In the data rows, zero lies at 7.5, halfway between 7 and 8.
Here are some numbered points:
0,14,0,15,6,5,4,2,7,1,15,13,7,11,4,11,6,7,9,3,5,12,4,7,6,7,6,8,6,6,7,7,7,3,3,9,8,15,6,11,7,4,7,15,4,11,6,4,8,15 0
8,9,9,10,9,10,5,8,11,8,10,4,6,4,7,0,0,15,8,11,7,7,8,8,7,8,10,7,7,9,6,8,10,13,7,5,0,10,6,9,11,7,0,9,6,9,10,8,1,10 1
5,14,4,13,5,3,0,4,5,7,12,8,8,9,8,9,5,10,7,10,4,7,5,8,6,6,9,8,4,7,6,6,11,13,1,6,3,5,8,7,7,12,1,4,9,6,7,10,1,5 2
8,4,8,4,10,9,12,12,11,6,0,6,7,7,7,7,10,7,8,8,10,7,3,8,7,5,5,8,4,7,6,7,6,7,14,5,8,5,7,9,8,5,9,2,6,12,6,7,10,2 3
6,14,6,15,3,2,2,5,5,6,8,10,9,10,12,6,4,11,10,6,1,11,3,8,7,5,15,7,6,8,6,8,10,5,3,9,10,10,3,5,7,8,10,11,1,5,7,9,11,10 4
5,2,7,4,10,4,13,9,7,7,0,13,4,9,4,10,5,4,13,6,4,7,4,7,6,7,9,8,4,8,5,7,9,7,4,13,14,9,4,3,5,13,12,10,5,4,6,12,12,10 5
4,7,7,6,6,6,15,8,9,8,10,5,6,6,7,9,13,3,7,10,3,5,4,7,5,7,13,6,6,7,6,7,10,11,2,6,2,7,5,9,8,10,0,6,7,8,9,10,1,7 6
12,11,12,10,9,10,0,9,8,11,11,13,9,9,11,7,6,7,12,2,14,6,5,7,15,15,6,8,4,5,14,15,6,5,11,11,4,11,10,3,12,5,5,10,10,4,12,5,3,10 7
10,9,10,9,11,12,0,9,9,9,14,7,9,9,10,9,9,8,7,7,2,6,6,8,7,6,15,7,4,8,5,8,10,8,2,8,15,9,3,8,4,10,14,10,1,7,5,10,14,9 8
5,11,6,9,7,8,2,7,5,8,10,11,6,7,10,10,11,7,12,5,8,8,2,6,6,6,4,7,2,8,6,5,6,5,9,14,4,2,11,5,6,7,5,1,12,6,5,5,4,2 9
5,2,4,1,8,5,9,9,5,3,2,8,6,8,4,12,4,6,8,13,2,7,4,13,7,7,15,8,5,10,5,8,15,11,3,8,3,15,4,7,7,5,5,14,4,6,8,6,4,15 10
15,0,11,6,8,5,15,5,11,11,7,4,10,10,4,5,4,11,7,5,2,10,5,7,8,6,7,9,5,7,8,8,8,5,2,6,10,14,3,5,8,7,11,14,4,6,8,6,11,12 11
10,9,9,9,8,11,5,8,10,9,8,4,9,6,9,4,12,8,8,2,12,7,4,9,6,14,4,6,4,9,8,12,7,2,11,7,8,6,8,10,14,0,9,7,8,8,12,1,8,6 12
9,6,9,7,9,10,12,9,11,8,1,8,9,4,10,5,12,9,9,12,6,6,11,8,8,6,11,6,8,8,6,7,10,12,7,7,1,10,6,7,10,7,1,12,7,7,10,7,2,11 13
10,5,9,7,12,14,11,10,14,7,2,3,8,5,7,4,9,8,1,15,6,6,15,12,8,7,15,8,15,12,6,6,15,13,7,6,10,7,11,6,10,11,11,7,11,4,10,13,10,8 14
5,6,6,8,6,4,15,8,7,7,9,4,6,7,8,11,12,4,6,8,4,7,5,7,6,7,12,6,6,8,7,8,12,10,2,8,10,7,6,5,6,13,11,5,6,4,8,14,11,7 15
4,6,3,6,3,2,13,7,2,4,1,15,6,7,8,9,10,4,13,9,2,7,5,7,6,6,15,7,4,8,6,8,11,8,5,13,13,7,6,8,7,12,13,10,4,8,7,12,14,8 16
11,14,10,15,5,2,3,7,3,15,14,14,9,8,6,7,1,11,15,12,10,6,15,6,5,6,6,7,15,6,4,7,6,11,9,13,12,7,8,9,14,3,12,9,7,8,13,4,13,10 17
Which two points above are nearest to each new point, looking only along the 6 directions in which the numbered points spread most? Their numbers follow each, smallest number first.
6,2,8,5,9,5,7,9,4,7,5,6,6,9,7,12,4,5,7,8,4,7,5,8,6,7,10,8,5,8,7,7,10,8,4,6,12,4,5,3,5,13,11,4,7,4,7,12,11,5 5 15
7,4,6,5,10,7,15,11,11,6,9,5,7,8,7,9,11,4,4,7,11,6,6,9,7,8,4,8,5,8,7,6,7,6,13,3,9,2,9,8,12,5,11,3,6,7,11,5,11,2 3 12
6,11,6,8,6,6,3,4,6,6,9,8,8,7,10,8,9,8,8,11,9,7,13,6,7,6,5,7,11,6,6,5,5,13,10,8,9,12,3,9,9,3,9,12,3,8,10,3,10,10 1 4
5,7,7,8,4,5,14,7,6,8,8,12,6,8,7,13,12,3,12,11,4,6,4,10,8,6,15,7,5,9,7,7,13,12,2,12,2,11,4,7,9,7,3,13,5,6,10,7,3,13 6 10
14,15,15,15,10,5,13,10,11,13,15,12,12,13,10,9,0,10,9,3,8,7,5,7,7,14,5,7,4,8,6,9,8,1,8,9,10,10,9,14,10,4,10,9,9,15,9,4,10,9 7 12
4,6,4,6,4,2,13,7,3,5,1,15,6,7,9,9,7,5,15,13,8,7,15,7,7,6,7,8,13,9,6,8,8,10,7,13,6,10,5,8,11,6,5,10,4,9,13,2,7,11 10 13
9,7,9,7,11,12,5,10,9,6,10,4,8,8,6,10,10,6,5,6,3,8,5,7,7,9,3,7,6,7,9,7,7,6,4,5,12,8,6,3,5,10,11,10,7,1,4,12,14,9 8 15
5,6,8,6,6,2,14,7,3,5,6,3,6,7,8,12,10,3,5,10,5,7,4,8,7,8,7,9,3,8,7,7,8,9,6,3,7,3,9,5,6,12,5,3,9,6,6,14,4,2 6 15
8,7,9,7,10,10,9,10,10,7,6,9,4,0,2,0,0,15,7,9,11,6,12,8,9,7,2,7,9,8,8,9,6,8,13,6,15,9,4,12,6,7,15,9,5,11,6,9,14,9 3 11
7,10,7,9,6,8,2,6,4,6,8,5,8,7,9,9,10,8,7,12,6,6,10,12,6,7,15,7,9,9,6,6,15,15,6,7,0,12,7,6,8,8,0,12,7,5,10,9,1,10 1 13
7,0,7,4,6,8,6,4,6,7,5,7,6,9,5,13,0,10,6,9,15,7,15,8,15,7,4,6,15,7,15,6,4,9,12,8,10,2,6,4,6,10,10,3,5,6,6,10,11,2 3 15
5,1,6,1,9,6,7,7,4,5,5,8,5,8,6,9,3,8,7,9,14,7,15,6,15,6,6,8,15,5,15,6,5,9,14,7,9,5,7,8,8,11,11,4,7,10,8,13,11,2 3 13
5,8,6,7,4,7,12,8,7,8,11,8,8,7,8,10,11,5,6,10,9,8,12,7,7,4,6,8,8,7,6,7,6,12,10,4,7,11,5,9,8,5,7,11,3,10,7,1,7,12 1 13
6,9,8,8,5,8,2,6,5,7,5,6,8,8,10,7,10,8,7,7,7,9,5,6,8,6,5,7,5,6,8,8,6,6,6,4,5,2,12,6,1,9,5,1,11,4,4,9,5,2 6 9
5,5,4,3,6,1,15,7,7,5,6,2,5,7,6,7,9,5,0,9,10,7,8,7,9,6,5,5,8,8,5,6,6,8,11,5,12,10,3,12,5,5,13,10,4,11,5,4,12,10 5 11
9,8,9,7,10,13,4,10,9,9,7,2,10,5,8,5,12,8,5,10,7,8,4,8,6,5,5,6,4,6,6,8,6,11,10,3,4,6,8,9,4,7,3,3,9,12,1,6,3,5 3 6
